One turn moves each row of this set onto another row. After a few examples, where does it send each row asked below?
vasa: [-17 -23   6  -4   3   0  -8  47   1  21  34 -18 -24  14 -22 -19   0 -25
  22 -25   6  14 -53  15  26 -12  36  29 -18   6  -9  18  19 -28   7]
Kavod: [  3   8   5 -45 -11   8 -18   3 -14  18 -10  -3 -12   5 -15   0  15  10
  43  -1  19 -26 -29  -6  45  -3 -13 -16 -21 -13   5   2  22 -20  52]
vekip: [-18 -31   4  -1  33   2  -6  41  -2  12  34 -19 -18  21 -20 -21   0  -8
  18 -10  14  18 -50  18  26  -5  40  36  -9  -8 -23  32   9 -26   6]
guram: [-21 -12  -3  -3  51 -26 -32  24  -8 -19  -1 -27 -16  -4 -27 -35  -6   3
  17  39  -6   1 -29  21  19 -17   7 -15 -20 -29   0  26   6 -20  25]
sufup: [-26 -34  26 -38  10 -13 -29  31  -2  35  10 -27 -22  27  29   7 -30   0
  21  13  -2  -5 -14   2  46 -24   3  -9 -37 -28 -10   0  24   3  62]
fov: [-23 -25  -5   5  10  -5  11  52 -13  17  16 -22   5  -3 -15  10   6  -6
  38  -3   0  -3  -5   0  31  53  14  21 -16  -2 -15   1 -21  -1  56]
tuka: [-50 -35   2 -11  35  11 -15  62  37  20 -13  -5  -3  21 -29 -23 -14 -20
  27  33 -22  10 -16 -15  13 -18   5  -3  -9 -24   0 -12   9 -13  10]
Kape: [-15 -11 -22 -52  -1  -1  -2   5 -12  30   9 -24   4   8  -1 -57  15   6
  41   3   0 -19 -18   4  43  21   2  35 -16   5   8  -4 -13  13  41]
rin: [-19  -2  -4 -39   7  17 -13   5   5  35 -26  -9   2  11 -31  -3  20  19
  43   6  35 -24 -18  -8  50 -10 -11   8 -16 -52   3   5   0 -24  39]
Teteb: [-30 -41  24 -37  24 -11 -29  30   2  34   7 -27 -16  31  27   5 -28   8
  19  22   5  -2 -11   1  48 -23   6   0 -32 -43 -17   9  14   3  58]
Div: [ -8  -8  -1 -40  26  12 -14  -1  -7  20 -19  -5   0  14 -20  -5  16  31
  38  18  35 -20 -21  -6  47   1  -8   2 -11 -47  -8  18   2 -19  46]
giv: [-30 -35   8 -15  42   4 -20  53  20   0   0   2 -12  20  -9 -24 -22 -14
  23  40 -31  11 -23 -12   8  -3   5 -23  -7   2  -8  -3  23  -6  24]
vom: [-27 -33   1   1  24   5  -4  46   8  25  27 -21 -15  19 -27 -22   3 -13
  20 -15  18  15 -47  15  28 -12  39  45 -11 -17 -15  26   4 -29   2]
Ruzem: [-32 -31  24 -38  -5  -9 -29  36   6  44   5 -28 -20  25  19   9 -28 -10
  25   6  -3  -6 -12  -1  48 -32   0  -3 -40 -32  -1  -8  22   0  56]
dobof: [-27 -21  -6   4  -7  -4  12  55  -9  26  14 -22   4  -7 -23  12   8 -15
  41 -11  -2  -5  -5   0  31  46  11  23 -21  -1  -6  -9 -20  -3  51]
gik: [-11   7   2 -43 -17  13 -15   7  -2  36 -21  -7  -6   4 -29  -1  19   6
  44  -6  27 -27 -23  -8  48 -14 -14  -3 -23 -31  12  -6  14 -25  43]
zozud: [-45 -26   6 -13  15   9 -18  62  34  23  -9  -3  -9  16 -27 -22 -15 -32
  31  24 -30   7 -21 -15  12 -20   2 -12 -14  -6   9 -19  19 -13  13]
Devi: [-42  -5  -7  -2  14 -17 -30  36  14  12 -15 -31 -10  -9 -51 -31   2 -21
  27  18  -4  -5 -22  17  24 -39   2   1 -31 -44  22   3   1 -28   8]
Zutil: [-38 -14  -7  -1  45 -19 -29  31   7  -2 -12 -32  -7  -4 -43 -34   0  -1
  21  33   2   0 -20  18  23 -28   5   2 -21 -53   8  19  -7 -25  13]
gon: [-40 -41  20 -35  19  -8 -27  35  12  44   0 -29 -12  31  16   5 -26   4
  21  17   8  -2  -7  -1  50 -31   6   8 -33 -54  -9   5   7   0  52]
sab: [-13 -27   6  -3  20  -1  -9  43  -6  12  37 -18 -23  16 -16 -20  -2 -15
  19 -17   8  16 -55  18  24  -6  40  28 -13   7 -18  28  18 -25  12]
fekaz: [-28 -27  -7   6  11  -3  13  53  -7  21  12 -22   9  -1 -21  11   9  -6
  40  -4   2  -2  -3  -1  30  51  14  27 -16 -10 -14  -1 -27  -2  53]
duno: [-14 -15 -22 -51   5  -2  -2   4 -11  30   9 -24   6  11  -1 -57  16   9
  41   6   2 -18 -17   4  42  21   2  38 -16   1   5  -2 -17  14  42]
lof: [-19 -15 -23 -52   4   0  -1   6  -7  32   5 -26   9  10  -6 -58  17   8
  41   5   4 -20 -16   3  44  18   3  41 -15  -4   7  -4 -19  13  40]
Sep: [-21 -23  -3   4  -1  -5  10  54 -13  18  18 -21   4  -5 -17  12   6 -12
  41  -8  -4  -4  -7   1  30  51  12  17 -20   3 -10  -5 -17   0  56]
Lupuf: [-19 -13 -24 -52  -2  -1  -1   7  -6  35   5 -26   7   9  -6 -58  17   4
  42   2   4 -19 -15   3  45  17   2  39 -17  -2  10  -7 -17  11  39]
lumal: [-27   4  -1  -6   2 -23 -34  34   1   2  -4 -29 -22 -14 -40 -28  -5 -28
  26  12 -15  -6 -31  18  20 -35  -2 -18 -35 -16  25   0  17 -25  17]
lir: [-14  -1   1  -7  22 -26 -35  25 -13 -17   4 -25 -25 -12 -24 -31  -9 -15
  20  25 -15  -4 -35  22  19 -21   3 -27 -28  -8  10  14  20 -19  27]
fadi: [  5  -2   4 -44  16   7 -18  -3 -19   9 -10  -2  -9  10 -10  -3  12  26
  37  13  26 -22 -27  -4  46   8  -8 -14 -12 -23  -8  16  15 -17  55]
det: [-32 -26   9 -15  19   4 -21  58  23   9  -2   0 -16  17 -16 -22 -20 -27
  27  28 -35   9 -26 -12  10 -11   3 -24 -15   8   1 -14  28  -9  21]
rab: [-41 -39   2 -12  50   8 -18  55  29   8  -8  -3  -4  24 -17 -26 -18  -9
  24  45 -21  13 -18 -13  12  -8   7 -10  -5 -20  -9  -2  10  -9  17]
mubo: [-41 -34  21 -37   2  -7 -28  39  15  51  -1 -30 -15  26  12   7 -25  -8
  25   8   5  -5  -8  -2  50 -36   2   7 -40 -48  -1  -5  13  -3  51]
kekur: [-15 -12 -23 -52  -4  -3  -3   6  -8  32   8 -25   5   8  -3 -58  17   2
  42   0   0 -19 -18   2  44  17   1  37 -17   3   9  -7 -15  13  40]
Sume: [-31 -26  -5   5   1  -1  12  56  -5  27  12 -23   8  -2 -23  11  11 -13
  41  -8   1  -3  -2   0  32  47  12  29 -20 -10  -7  -8 -25  -4  50]
subu: [-27 -27   3   0   8   5  -6  48   9  29  28 -22 -18  16 -31 -19   4 -22
  23 -25  11  15 -49  14  29 -17  37  42 -17  -9  -8  20  11 -31   1]

Lupuf turns into kekur
Div turns into rin
Now find these:
Ruzem turns into sufup
vasa turns into sab
Zutil turns into Devi
fekaz turns into Sume
rab turns into tuka

One turn moves each row of this set onto another row. After a few examples, where does it send each row asked below?
Fabik: [ -6   6 -25 -22  -1   5  -4  19  -2 -22   3   8 -12   1   9 -22   3 -16
   3  48  -2   4  27  12 -16   4 -26 -36 -21 -17   8   5  -4   6]
Vagop: [ 11  -4   2  20 -10  -2  15  27   2  -2   9 -33   2   5  -3  26   3  -8
  -9  45 -18 -24   8  45  -7  11 -13 -41 -13  33   9   8  -7   6]
tum: [  3   9  16   9 -29 -12  -6  -6 -11 -11  18   5  -8  -2   7  -8   9  44
  44  -3  10 -16  -4  12 -33   6   9  -8   3  15  28  20  -4 -12]
remeb: [ 25  11  -7  22  -1  -5  -6  11  -1  46   3   8 -19  -6  -5  10   2 -24
   2 -24   0  -1   1 -48  18   5  -9 -13   4  14  18  26  -4  21]
Didu: [ 12  16  -1  -1  26   0   2 -14  -8   7   6   0   1  -5 -13   1  -1  -2
 -11 -22  -5 -29   4  48 -56   9  -8 -15   5 -23  -7  19  -9   4]
viv: [ -6   2 -18 -12   5   1  -2  13  -8 -35   8  12 -13  -8   4 -14   5 -13
   5  53   0  -1  30  12  -7  15 -22 -32 -20 -13  10   0  -3  18]
dibe: [ 14  14   6   8  30  -4   1 -19 -14  -2  10   3  -2 -13 -16   8   2   0
  -8 -18  -3 -32   7  49 -49  15  -3 -10   8 -20  -4  14  -7  14]
pimu: [ 17  12 -11  25  -9   8   6  29  -6   7  46  24   7  -5   1   9  -6 -30
 -17 -20 -27 -16   5   1  14  13 -24 -34 -11 -21  10  40  -5  28]
gabi: [ 39  -1   8   5  23 -19  -1  -4 -14 -33  29 -23   0 -23  13 -18   3 -12
  -2 -26  -7   8 -15  14  29  13   5 -12  -4  19  19   5  -3   2]
luko: [ -9   5   0   4  15 -10  -4 -28  -4   3  33  -4   7   5   2  21  -1 -10
   5  29   4  12  -2  16 -53  13 -12 -31  -6  42   5  18  -2   9]
Pef: [  3  11   8   1 -33  -9  -5   0  -6  -1  13   4  -5   8   9 -14   7  43
  42  -8   8 -14  -7  11 -39   0   3 -14   0  13  24  24  -5 -21]
liv: [  4  18 -34   1   9   8   5   2   7  45   7   8 -24  17  -1  -4   4  35
  -1   1 -16 -45   1  33  13  -6 -17 -28   2  12  17  27  -9 -11]
neka: [ 37   1 -13 -16  20 -16   3  11  -3  -8  15 -25  11   3  15 -31  -3 -10
 -10 -36 -11   6 -19  10  14   1 -14 -30 -12  17  10  13  -7 -16]
Podod: [ 36   6   3  -6  11 -13  -4   4  -5 -18  25 -33  -1 -12  22 -30   0 -18
  -3 -32 -11  22 -23  16  18   0   2 -12  -3  10  16  15  -3 -16]
fupuz: [  9   8  -6 -18  -8  -1  -9 -10  -9  10  -4 -60 -31  -3   7   0   3   0
  25 -16  20   0  -1 -19  17  17 -12  -4   4  -6  13  16  -5  16]
tege: [ 10   7 -14 -25  -5  -1  -5  -5  -6  17 -10 -58 -24   5   4  -3   0   3
  20 -18  19  -5   1 -21  14  16 -21 -13  -1  -4   9  16  -7  13]
zedop: [ 15  18  -1  29 -18  14  -2  25  -3   5  50  15  -4 -13  10   7  -3 -39
 -13 -18 -28   0  -1   6  13   8 -13 -20  -3 -29  13  45  -2  21]
tabof: [ 25  14  -5  21  -5  -3  -8  11   1  47   3   6 -22  -6  -2   8   3 -27
   4 -24  -1   4  -1 -46  16   3  -8 -10   4  10  19  27  -2  17]
dob: [ 15  11 -17  -1 -32   2   3  15   0  21   0  52 -26   4   6  14   2 -15
 -21   5  -1 -15   4  16  38   7  -7 -21   3   2  -9  20  -3 -17]
nis: [ 39  -6  -8  -6  31 -22   7   5 -14 -24  21 -16  13  -7   5 -20  -1  -3
  -9 -30  -7  -7 -12   9  24  15 -11 -31 -13  25  13   3  -6   2]
tese: [ 15  11  -5   9 -34   1  -1   9  -3  10   5  50 -34  -8   7  19   6 -17
 -16   9   0  -9   4  18  45  10   3  -9   9   1  -5  19  -2 -11]
Regiv: [-10  10   3   1   8  -6  -7 -27   0   6  34 -10   1   5  10  16   0 -16
   7  27   3  23  -6  19 -57   7  -7 -24  -3  36   6  24  -2   2]
goba: [ 10   4  -6 -13   0  -5  -6 -13 -14   3  -3 -54 -28  -8  -1   6   4   6
  24 -14  22  -9   4 -21  23  25 -13  -6   1   0  13   9  -6  25]
pabi: [  2  28 -17   7  -8  16  -8  -4  12  42  13  -6 -43   7  16  -9   7  22
   7   2 -18 -19  -8  41  11 -16   2  -6  14  -2  22  35  -6 -23]
Gefa: [ 15   8 -12   6 -28  -2   4  12  -4  12   3  54 -27  -3   2  20   5 -14
 -20   8   1 -18   6  17  45  13  -3 -17   4   5  -6  15  -2  -9]
noti: [ 26  12  -4  27  -1  -4  -7   9  -2  42   5   9 -22 -10  -4  11   3 -24
   4 -22   1  -1   1 -47  21   6  -5 -10   5  14  19  24  -2  23]
Lupav: [  9   2  -2  11 -19   5  11  31  10   9   5 -40   1  12   5  16   0 -15
 -10  41 -22 -12   3  47 -16   0 -16 -39 -10  24   7  16  -7 -10]
Moro: [  4   5  10   9 -23 -14   0  -5 -14 -11  16  11  -2   1   0  -5   8  49
  41  -3  12 -27  -1   8 -32  10   3 -17  -2  21  27  16  -5  -5]
tud: [ -7   6  -8  -8  -3   5  -9   9  -7 -38  12   5 -23 -16  10 -15   7 -20
  10  54  -1  11  27  15  -6  10 -12 -20 -14 -18  13   3  -2  14]
lano: [-10   6   5   6  11  -8  -7 -32  -4   1  37  -7   1   0   5  21   1 -13
   8  29   5  19  -3  19 -52  12  -6 -24  -2  39   7  20  -2   8]
vitov: [ 16  18 -11  20 -16  13   2  31   0  13  45  18   3  -3   7   3  -7 -36
 -17 -22 -29  -7   0   4   9   7 -22 -30  -8 -28  10  45  -4  16]
zozi: [ 11   2 -15 -20   2  -6  -2  -7 -12  10  -8 -52 -20   3  -3   3   1   8
  20 -16  22 -14   6 -24  20  23 -22 -16  -4   2   9  10  -7  24]
Vitem: [  9   4  12  20 -25   8   4  25   9   1  11 -46 -11   1  11  17   4 -22
  -4  43 -21  -2  -1  51 -10   0  -2 -24  -4  21  12  16  -5  -9]
guv: [  4   6   3   1 -25 -14  -1   1  -9  -1  11  10   2  11   2 -10   5  49
  39  -8   9 -25  -2   8 -38   6  -3 -23  -4  19  22  20  -7 -15]
Rogi: [ 17  14  -2  33 -11   9   2  22  -8  -1  51  23  -1 -15   1  12  -3 -33
 -12 -16 -27 -12   4   3  19  16 -15 -24  -7 -23  13  39  -3  31]
pap: [ 13  19  12  10  23  -1  -3 -21 -12  -3  14  -3  -9 -18 -10   4   4  -6
  -6 -18  -3 -22   2  52 -49  10   5  -1  12 -26  -3  18  -6   9]
zosu: [  3  23  -4  26   0   9  -8 -17  -1  18  24   1 -50 -16   7   6  14  25
  13  11 -13 -27  -2  42  27  -1  15   5  19   5  28  24  -3  -1]
poz: [ 13  21   6   2  20   2  -3 -16  -7   6  10  -6  -6 -10  -7  -2   1  -7
  -8 -21  -6 -18   1  51 -56   4   0  -5  11 -29  -6  22  -7   0]
dadu: [  9  -1  15  29 -16   0   9  20   0 -10  15 -38  -9  -7   3  27   7 -15
  -3  48 -19 -13   6  49  -2  10  -1 -25  -6  29  14   9  -5   6]
tutif: [ -8  11 -14 -17  -8   8 -10  15  -1 -26   7   2 -20  -6  15 -23   4 -23
   8  49  -4  17  23  15 -14   2 -16 -24 -15 -24  11   8  -2   3]
tiduv: [-10   6  -3  -2  11  -7  -5 -25   0   8  31  -7   7   9   6  17  -2 -12
   4  27   4  17  -4  17 -58   8 -13 -32  -6  38   4  21  -2   3]
Gopi: [ 15  15 -11   2 -38   3  -1  13   1  18   2  47 -31  -1  11  12   4 -19
 -18   5  -3  -6   0  18  38   4   0 -12   8  -2  -7  23  -2 -20]
setuk: [  4  12 -18  21  17   1   6 -11  -5  21  17  15 -32  -4  -8  12  10  40
   5  10 -10 -52   8  33  29   9  -3 -18   5  19  23  16  -7  10]
Naniz: [ 25  14  -3  25  -4  -2  -9   9  -1  42   6   6 -24 -10  -2  10   4 -27
   5 -23   0   5  -1 -46  19   4  -4  -7   6  12  18  26  -1  19]

Fabik turns into viv
Gefa turns into tese
Now find these:
zedop turns into vitov
goba turns into fupuz
Podod turns into neka
guv turns into Moro
pap turns into poz
Naniz turns into tabof
zosu turns into pabi
Lupav turns into Vagop
tiduv turns into luko

